One vector is turned by the same rotation once a tick. Each row is the vector after some number of ticks, and that number follows the row.
The counts run from 0 to 251.
[116 123 129  85 125 120 167 151 133  99  87 149  95 122 143  96 140 103
 189 127 141 118 100 137 123 109  60 127 137 107 118 147 170 124]  27
[145 120  83 129 157 146 158 125  72  73 126 108  91 119  99 141 104 114
 149 130 145 100 137  98 140 143 121  99 101 143  74 146 122 118]  3
[120 130  85 122 161 144 111 141  49 138 117 105 115 140 110 160 124 111
  92 118 118  88 138 118 123 137 146 117 150  82 176 159 123 160]  86
[120 153 111 159 126 174 130 114  87 158 128 154  99 133 146 182 101 130
  90 106 107 117  90  94 101 121 154 154 138 124 132 101  87 153]  78
[102 149 152 121 116 154 112 157 128 162  90 190  70 123 151  93 138 144
 124 148 148 140  79 129 128 131 137 141 109 153 185 123 125 142]  52
[124 137 107 113 107 118 113 151 146 123  82 128 105  87 149 115 131 104
 201 100 112  98 108 126 137 103  93  94 150 119 124 150 168 167]  23
[125 123 108 139 158 131 166 116  91  77 137 119  92 129 136 172 113  72
 178 120 142  95 120  91 122 126 137 117 150 140  80 144 131 101]  0
[129 126 101 148 129 138 132 163 111 119  92 124 125 128 124 126 117 119
 201  80 123 101 151 145 150 118 114  90  99 116 138 167 117 192]  18
[128 134  91 148 128 142 105 166 109 124  85 125 118 117 122 116 123 117
 194  93 111 102 140 157 159 118 108  87 112 115 123 171 126 195]  19
[139 116 143 121 110 141  97 106 105 125 130 201  86 125 147 150 122 161
 168 113 156  92  93 102 123 121 131  71 108 148 135 118 123 157]  159
[114 127 112 132 140 100 144 100 113 118 109 174 105 151 128 125  95 129
  99 164  89 111  78  93 134 156  74  88 144  87 122 147 137 118]  242
[109 135 136 120  88 180 146 146 163 107  81 102  99 136 122 100 116 149
 135  77 119 149 100 136 128  77 102 135 109 125  79 147 156 140]  34
[149 108  98 104 129 147 120 110  79  73 113 102  84 129  96 142 106 141
 159 106 150  96 146 104 103 118 142 104 108 124  79 131 138 150]  6
[ 70 144 167 126  92 184 156 163 144 105 115 128 104 121 143 109 109 110
 136 101 107 116 109 118 141 102 110 153  88 187 126 155 104 125]  40
[125 123 141 136 115 103 123 133 156 101  84 165  93 158 148 114 138  93
 167 196 115 141  99 117 133 177 122  98 111 146 107 143 147  97]  134
[129 149 115 124 142 128 170 171 160 137  69 145  95 137 151  89 128 103
 154 120 154 145  94 111  75 115 115 145 118 122 190 121 141 124]  202
[121 113 142 136 116 159 115 103  98 121 112 131 120 183 133 142 121 136
  83 117  84 135 109 123 123 137 109 121 138  59  52 139 138 152]  249
[127 134  88 141 127 154 102 145 137 122 115 103 152 179 142 122 128  96
 116 123  73 121 110 137  89 130 120 129 161  84  74 161 137 149]  102
[ 98 124 121 126 143  91  93 106 106 140  93 153  92 139 118 146 104 112
 107 154  80 104  94 117 144 135 132  92 180  88 141 156 157 139]  238
[122 104 141 109 117 146 113 107  73  86 112 118  76 127  94 174 120 148
 144 108 144 103 140  96 167 131 155  74  88 144 135 146 135 130]  153
[113 145 130 114 112 201 137 154 130 120 145 128 116 121 152 109 113 132
 137  69 139  94  88 115  77  85 123 151 124 162 124 136 109 162]  186
[112 119 128  94 169 162 127 115  90 101 100 143  91 147 134 162  99 108
  75 122 129 152 106 104 110 147 116 131 108  93 140 110 126  63]  70
[128 129 146 158  93 117 180 149 156 127 118 134 113 186 125  96 138 139
 149 155 125  95 119  98 106 128 157 140 112 160 142 181 108 169]  121
[110 137 171 102  87 159 100 141 141 152  76 157  74 106 148 110 136 144
 127 125 138 122 103 109 118 122 147 142 109 149 182 110 142 155]  50
[114 136 107 157 149 145 155 132  58 146 130 123 118 142 129 181 110 116
 100 104 123  88 127  93 123 133 138 128 123 109 181 147  83 158]  83
[117 150 103 139 171 150 151 176 143 134  66 128 107 172 130  93 127 114
 132 131 146 177 104 148 102 114 125 154 111  98 162 141 143 106]  205
[142 116  90 134 144 131 150 139 128 124 107 117 151 201 134 128 116 116
 123 102 103 125 116 123  73 127  97 110 131  52 122 153 132 150]  98
[119 113 151 125  97  97 100 130 180 118  73 133 102 152 146 133 130  88
 172 156 101 122 115 101 128 157 156  89 132 153 128 153 168 126]  131
[ 99 137 155  94 105 176  81 160 108 128  77 124  77  94 117  93 131 141
 109 141 122 138 131 137 144 137 142 134  84 153 168 138 139 142]  47
[120 111 118 128 144 131 132 158  92 100 120 147 118 157 123 133 125 118
 209  94 129  94 145 155 131 113 114 121 101 109 132 171  91 186]  16
[ 84 157 120 130 150 152 115 145 163 130  79 107  97 144 124 130  99  87
 118 122  94 149  96 141 104  95 163 168 156 132 119 144 147  86]  211
[128 118 120 118 100 136 179 150 109  91 111  83 135 147 135 133 132  71
 126 151  95  89 143  94  90 150  98 161 119 112 108 158 128 135]  109
[140 124 121  94 122 197 149 141 102  88 112  91 108 122 135 125 125 140
 120  66 162 131 115 112  94  94  89 114 105 105 100 132 157 130]  180
[117 150 110 147 149 150 153 154 170 140  57  98 103 170 120 120 115 112
 129  95 127 178 115 133 106  95 141 152 128 100 150 132 153 111]  207
[119 143 101 117 103 125 129 155 140 124  79 146 100  84 146  97 128 106
 195 120 121  97  93 120 140 114  81  95 142 135 116 150 162 158]  24
[125 140 108 145 130 170 104 146 117 136 109 132 130  98 166 164 137 104
 168  71 124 124  85 116 161 109 104  67 154 112 115 135 165 148]  170
[128 154  99 106 142 140 103 181 135 150  80 143  98 107 153  72 138 101
 144 144 132 126  92 125  91 132 125 142 134 142 176 130 153 141]  199
[ 92 140 130 111 144 185 131 189  98 113 149 132 127 136 139 105 131 105
 141  89 139  92 119 147  89 113 118 170 103 160 151 168  94 148]  189
[ 86 114 179  88 101 174 129 162 116  98  86 104  97 117 119 125 122 114
 123 106 120 122 156 126 144 124 122 149  66 152 171 144 125 128]  44
[111 154 118 129 120 204 142 172 110 122 152 132 114 123 150 100 113 126
 132  80 136  92  96 120  90  99 120 153 112 176 126 149  90 154]  187
[141 127 150 151 121 141 123 118 119 103  75 134  85 174 122 147 145 128
 149 159 135 177 117 138 154 140 155 119  95 104  64 124 159 108]  140
